One hidden turn or mirror swaps the rows below in pairs. Which row is each named row swapped with?
The rows were stretched afterwards, more along some directions than others.
fiz: [  9  30 -10 -13  17 -33 -20   8  14 -16  -7   3 -39  10   2  -1  47 -26
  22 -23   1  -1  -8  21  18  44   6 -34 -17]
gov: [ 17  30  -1 -45  -2 -54 -10  24 -23   1 -60  27 -30 -36  -3  -2   3 -23
 -28   5 -32 -38  -4   0  19 -14  33  18  -3]
nat: [  7 -19   4   0 -11  -3   0  18  21 -20  14   6 -16  16  31  -9   9 -18
  32  -9 -29 -11 -16  26 -20  -4  30   6 -23]
bep: [ -6  60 -30  32   0   7 -23  -7  11 -17  24 -28 -18  25 -17  -4  45 -26
 -16  -5  23 -45  -3  19  12 -14  -9  18  12]
butub: [  7  27  -7   5  -8 -16  -7  10  10 -27  13 -11 -30  17 -12  -3  40 -30
  38 -22  -7  -3 -20  21  16  28 -15 -45 -16]
Kud: [  7  32  11 -12 -24   7  -5  -3  -7 -28  -5  24  -3  -9 -12  20  14 -10
 -11  23  -9  -4 -20 -16   6   5  22  -5 -18]
Moso: [  0  17  15   1  29  -2  24  11  18  -5 -24  -6 -18  -7 -18 -18  10 -19
 -10   7  15  -2 -31  17  -9   1  27  16  -8]
Mif: [ -6  25  10 -11  37 -13   1  -5   9   3 -17  -7 -21 -13  -9 -22   2 -23
 -14  -4  18   7 -13  23 -17  11  19   9  -9]
bame: [  4  53 -15   8  -9  -1 -22  -7   4 -10   8 -33 -11  31  -8 -12  38 -17
  -5 -12  29 -52 -10  17  11 -23   1  -3  15]
bap: [ 25 -15  25  -5 -25   7   4  -5 -11  -9  -4  42  -7   0 -17  21   5  -9
  20  12 -32  -2 -27 -26  -5   8   2   0 -26]
bilup: [ -6  40 -11 -16  -5 -48 -28  14  13 -32  -1  -9 -29  10 -12 -13  42 -30
  25 -29 -11   2 -20  33  16  32  -4 -31 -11]
Kep: [  8  53 -23  26 -16  11 -31 -14   6 -20  20 -12   3  19 -11  -7  43 -26
  -5 -14  15 -38 -14   2  -5 -16 -12  24   5]
Mol: [ -9   3 -12  52  -5  16  15  22  39   4   4 -30 -13   5  -1  11  36 -21
   4   3  -5 -31  11   3  -7 -13 -30   4   0]
poko: [  0  -1 -16 -23 -29   0   9  14  -6   2 -39   8   2 -46  -2  -7  -5  19
   7  -4 -28 -16  19 -12  27   3 -20  32   9]
Runag: [ 42  -9  20  11   0 -40 -11  31  20   4  -3  11 -31  19   6   1  36 -19
  20  -4  -2 -14 -36  10  16 -23  42  13 -18]
gub: [ -5  13   5 -14  32  -4   7   0  14  -2 -20 -16  -9  -6 -13 -25   1 -27
 -23   6  22  -3 -20  28 -12   1  30  14  -4]
Gof: [  0  -9 -22   1   5   2  32  25  11 -27 -17 -13  -7   5   3 -12  13 -27
  23  28  -8 -32  -3  17   6 -24 -12  -4  -7]
todu: [  0   2   9  -9  -6  -2 -29   1  -2 -20 -14  43 -13 -27  -1 -11  26 -14
   8  23 -40   0  19 -46   6  -5  -3  18  -2]
Pofe: [ 15   6  10 -36 -15 -11   6  26  19   2 -29  -5  13  -3   1   9  24   1
  14   5 -12 -20 -28  -2   4   4  30   9   1]
leg: [-11  -8 -16  10  28  -3  31  29  12 -21 -16 -11 -24  -2  -4   3  13 -35
  13  28 -12 -40   3  31  19 -16  -9   0  -8]
luta: [  5  38 -16 -10   2 -27 -12  14  12 -29   8  -9 -36  15  -2   3  38 -23
  32 -28  -9 -10 -16  26  15  42  -8 -36 -16]
rupa: [-12  13 -11  -7  19 -13 -30  15  -5 -23 -23  21 -21 -24  -1  -7  25 -29
   7  30 -35 -12  25 -34  -5  -5  14   8   5]
Gaf: [ -7   1 -20  57 -11  15  12  26  28   1  12 -42 -10   2   6  16  25 -22
  13   9 -20 -35  14  -5 -16 -23 -23   8  -2]
kekom: [-13  27  -5  30 -13   4   2   5  20 -36  33 -37  -2   2 -11  -9  23 -36
   7  18 -21  15  -9   3  13 -19 -19 -19 -35]
Muzo: [ 17   3  15 -45 -24 -11   3  17  17  -4 -31  -7  19 -10   0  -4  16  -6
  17  14 -16  -6 -24  -2  10   2  28   8  -3]
sem: [ -1  36  15 -19  -4  19 -12  13 -18 -21 -20  18  -7 -36 -21 -17   7 -29
  -6  17 -20 -28 -17 -26  15  -6  13  13 -16]
Fak: [ 10  22  -5 -12  13 -45 -11   9   0 -17  -6  -5 -26  14 -14 -16  33 -24
  23 -21   7  -6 -25  39  24  39  -4 -28   1]
zas: [  6  53 -26  20  -2  -2 -20 -19  10  -1  15 -31 -26  28  -4  -2  33 -21
 -14 -15  23 -42   7   7   5  -6 -14  10  19]
Zop: [ 25  -1   6 -36 -23 -10  10 -25 -29  -7 -10 -15   2 -33   1  -5 -28  -1
   0  -2 -32  14   5   7  -8  14 -22 -15  -8]
Zeteb: [ -2  -6  -7 -15 -24 -25   1  32   0   1 -51   5  -3 -47 -11   1  -2  22
  12   1 -22 -19  16 -12  15   5 -25  34  -5]
rur: [-17  16 -14 -16  26 -62 -30  10  23 -21 -26  10   0 -32   1 -20  -9 -23
 -27   5 -12  44  16   0 -11  -3  28   8  12]
Kinez: [ 15   6  13 -37 -32  10   3 -11 -41 -20   0   5  13 -31   3  -6 -25   3
 -12 -16 -13  27  -9  -1 -11  24 -17 -24  -3]
Rapun: [-17  26 -11 -33  23 -64 -32   4  16 -16 -41   9   1 -32   0 -21  -1 -23
 -34  13  -6  31  19  -1   0 -13  36   3  16]
fakot: [ 20  -4 -15  27  -5 -15   1  32  14 -34  29 -11 -14   5  35  -7   7   7
  14 -23  -8 -19 -10  20 -18  17 -30 -11  -5]
viru: [ -1  14  11 -16  35 -17   3  -2  10   5 -17  -6 -21  -2  -9 -26   7 -22
 -15 -12  19   7 -22  26 -16   8  30  10  -6]
rito: [ 38   9  12  -6 -21 -42 -24  19   6 -11   6   6 -20  19  12  -5  42 -25
  15 -13 -11  -9 -40  20  20 -30  39  10 -14]
Fiku: [ 20  26 -13  32 -11  18  -6 -17   5   5  15 -16 -13  31 -19 -11  46 -23
  16 -14   6 -43 -21   3   9 -17 -24  25   9]
pileg: [-10   7  -2   5  20  -7 -22  15  -3 -22 -19  15 -25 -25   1  -2  37 -30
   5  28 -31  -9  28 -36  12   1   0  -1   0]
tizev: [ 22   5  15 -36 -32   8  14 -13 -35 -11  -3  -5  13 -31   5   2 -33   1
 -10  -8 -14  22 -12   4 -24  19 -16 -23 -14]
pabo: [ 30  35 -11 -43   3 -44 -18  12 -27  -1 -48  41 -37 -27   7  -6  11 -21
 -23   5 -31 -36   8  -1  12 -23  36  30  -3]
Desab: [-13  -2 -19  -2  14  -2  27  30   1 -24 -20 -23 -10  -4   0  -1  16 -33
  10  26  -6 -36   3  30  20 -23 -16 -16  -4]
mudi: [ -1  29  -1  19   0 -14 -12   7  11 -38  38 -21  -7   5  -8 -14  19 -38
   2  10 -19  13 -12   2  20 -21 -10 -10 -24]
vigu: [ -4  14   7 -10   6  -2 -22   6  -6 -30 -23  23 -19 -25  -2  -9  31 -30
  12  29 -37  -9  18 -41   8   1   9  -3  -7]
lazib: [ -7 -11  -8  16  -9  -6  -9  32  34   2  29 -34  -9  34 -14  -3  20 -20
  27  -9 -12 -24 -11  25  -3   6 -12  17 -21]
pulet: [ 19  10  16 -25 -28  13   5 -14 -35 -10   5  -1   4 -30  -3  -1 -24   2
  -5 -19  -4  21 -12  -6 -17  32 -25 -19 -14]
poro: [  5 -19  -7 -25 -24 -19  14  35  -4  -1 -48  16  -2 -43 -10  -6   0  33
  12  -5 -28 -18  14 -12  23   7 -17  27   3]
semam: [-13  20 -29  -7   9  -6   8  19   4 -36 -27 -17 -10  -5  -2 -10  13 -40
  22  34  -6 -30   7  11   3 -10 -25  -9 -13]
bepu: [ -2  37 -10 -11  -3 -26 -12  -5  21 -27  -5  -7 -21   1 -12  -9  34 -23
  35 -17  -4   3 -16  25  22  47 -12 -32 -21]
bel: [  3  14  15  -4   0  29  -1  24 -14 -19  -8  20  -1 -21 -14  -3  12 -23
 -14  20 -15 -31 -21 -12  16 -19  26  21 -24]
Teb: [ -3  27 -11  27   6  -3  -2  14   8 -39  24 -33  -6   1  -6  -9  26 -45
  -9  19 -17  14 -14   5  12 -27  -1 -14 -22]
rinok: [-13  26  10 -22  -5  20 -19  20 -18 -18 -12   7  -3 -30 -21 -15   6 -31
  -8  14 -18 -28 -16 -12  21 -19  28   9 -15]
Fus: [ 43  -5   5   4  -6 -31 -12  15   4   7   3   3 -25  22  11   8  34 -19
   7  -8   3 -25 -28  27  25 -26  38  13 -18]
lamig: [ -6  28  -5  25 -11   2  -2   7  15 -41  38 -34  -5   3  -4 -10  23 -34
   4  12 -19  15 -10   8   9 -15 -15 -23 -35]
ragi: [-35  25 -23  -4 -14   6  -2   3  26 -17 -13  -6  25 -34 -10 -11 -29 -13
  -5 -14  -6  -4  14  13 -28  33 -28   0   8]
sakev: [ -3  36 -18   4 -14 -25  14  -2  20 -27   0   2 -28 -21  -4  -2   2 -22
  28  -9 -41 -18  11  23  -7  28 -43 -10 -24]
Fusa: [ 13  -5  17 -31 -35  14  15  -7 -20 -15  -4  -8  18 -35 -11  -6 -29   9
  -9  -7 -16  17 -17   5 -10  29 -15  -7 -14]
sezun: [ 47  -8  13  -1  -9 -32 -21  18   3   9  -2  22 -25  14  13   1  31 -17
  11 -11  -3  -8 -28   3  14 -33  49  14  -7]
dod: [-15   2 -15  53  -9   6   4  24  45  13  -3 -35 -13   2   5  10  22 -15
   4  -7  -7 -29  23  -4 -18 -10 -15  16  -3]
kavi: [  7  33 -15  -5 -11 -27 -20   2  13 -31  11 -11 -21  15  -3 -11  31 -34
  40 -18 -11   1 -22  10  13  28  -6 -43 -23]
sisep: [ 12  31 -16 -12 -13 -29 -24  12   2 -22  -1  -8 -24  12  -5 -10  29 -24
  25 -21  -6  -4 -12  13  11  31 -15 -33  -6]
lifo: [ 29  -6  23 -37 -36   5  19 -12 -29 -13   1  -4  12 -26   2  -1 -25   6
  -1 -15 -17  24 -23   7 -16  24 -13 -22 -14]
Fav: [ 44 -13  21   5 -25 -16   4  16  -1   6   9   9 -13  21   7   3  24 -12
  23  -5  -4  -2 -50  14  19 -10  30   5 -28]
figok: [-37  20 -15  -5 -21   4  -1  10  26 -14  -6 -28  21 -31  -9  -5 -33 -22
   2 -14  -6 -10   6  21 -23  17 -21 -18   3]
labu: [  0  -7 -19  17 -12   3 -15  24  25  -6  47 -26  -6  44  -4  -2  19 -19
  32  -9 -16 -32 -13  18 -14  -3 -17  18 -15]
Sel: [-17  -5  -9 -21 -29  -9   2  16   7  -3 -35  12   9 -49  -5 -14  -4  19
  19  -1 -30  -2  18 -11  22   2 -23  29  -1]
giko: [  1  19  14  -8  38  -8   8  -2   7   7 -20  -4 -20  -9  -3 -10  -3 -29
 -19  -3  32   8 -20  16 -23   9  29   1 -10]
zif: [ -8  12  17   6  38  -9  13   4  20   4 -15  -8 -18  -7  -8 -20  10 -23
 -14  -7  24   7 -22  27  -8   0  27  10  -7]
Tuz: [  3 -13 -23  51  13 -21 -11  34  28 -35  31  -4 -30  12  21 -11  28  -7
  24 -18 -14 -27   2  18 -10  14 -37   8 -12]
dizo: [-25  14 -15   2 -15  -3  -5  14  16  -7  -9  -9  10 -27 -10  -2 -42 -20
 -13 -11  -6 -14  11   8 -35  17 -26  -3   2]
sodub: [-15  -7 -15  60   1   8   6  20  49  12   3 -33 -13  -2  13  11  25 -22
  11   8 -11 -16  26 -10 -13 -14 -20  13  -5]
duzi: [ -4  28  11   1 -14   5 -15   1   7 -31  -3  33  -2  -4 -21  19  19 -17
   5   9 -11   0 -24 -19 -13  21   9  -3 -35]
zolu: [-14  29 -10 -35  27 -67 -32   8  20 -13 -46   9  -1 -35   5 -20  -2 -18
 -38   5   1  33  17   4  -7  -5  42   1  15]
bepeb: [ 46   2   1  -1   1 -40 -19  23  12   8   3  10 -30  25  25   9  33 -16
   6 -19   1 -24 -26  20   9 -30  51  23  -6]
liked: [  1  29  22 -21 -46  12  -7   0   0 -16  -9  16   0   0 -14  14   5   9
  12   2  -9  -3 -25 -25   0  16  13 -20 -33]
pir: [ -1   9   7  -7  37 -16  16 -11  19  14 -26 -17 -27  -7  -8 -16   2 -26
  -4  12  -1   5 -10  20  -9  -1  27  10 -21]
kisi: [ 27  -3   2 -36 -36   1   1  -3 -47 -18  -3   6  10 -22  -3  -8 -31   7
 -16 -11 -17   9  -9   0 -16  11 -16  -5   7]
dobob: [  5  24 -14 -26  50 -47 -17  54   1 -12 -58  22 -39 -15  22 -11  27   4
 -32 -12  16 -24  -7   8  -2  24  47  -2  10]
bemin: [ 13  18 -13 -24  23 -37  -8  45   3 -16 -68  22 -23 -25  25  -3  36   5
 -21  -4   3 -23  -6  -7   6  17  34  -2  10]
mibu: [-16  32 -13 -30  18 -57 -21  12  24  -7 -37   1   4 -20   4  -9 -12 -24
 -36   3   3  35   7   2  -8  -6  39  -7   6]
vere: [  2  26  -6 -31   4 -25   3  36  -3  -6 -48 -23 -28 -20   2  -9  45  11
  -1 -43 -10 -44  -4  36  29  30  18  -5  19]
dezo: [ 36  -5   4   6   7 -54 -19  28  15   6  -5   3 -29  20   8   3  31 -21
  10 -15   2 -19 -29  17  17 -23  47   3 -12]
lagar: [ 45 -13  11  21  -6 -30  -9  13  29   8  18   5 -24  22  25   9  37 -15
  22 -18   0  -9 -25  19  10 -14  28  12 -22]
Gudib: [ 15  23  23  -2 -11   4   0  -2   0 -11  -4  19 -26   3  -9  28  20 -10
  -3  16  -9 -11 -20 -26   9   8  25  -4 -29]
nep: [-16  43 -20  -2 -18 -33  -8  -8  15 -33   7  -3 -25 -19 -11 -24  -3 -37
  28  -9 -43 -18   7  17   1  25 -50  -5 -20]

vere is swapped with nat
bilup is swapped with rito
labu is swapped with Pofe
Zop is swapped with pir
Fus is swapped with bepu
Kinez is swapped with zif
bemin is swapped with Tuz
rupa is swapped with Gaf
rinok is swapped with figok
sezun is swapped with butub
luta is swapped with bepeb
Mol is swapped with todu

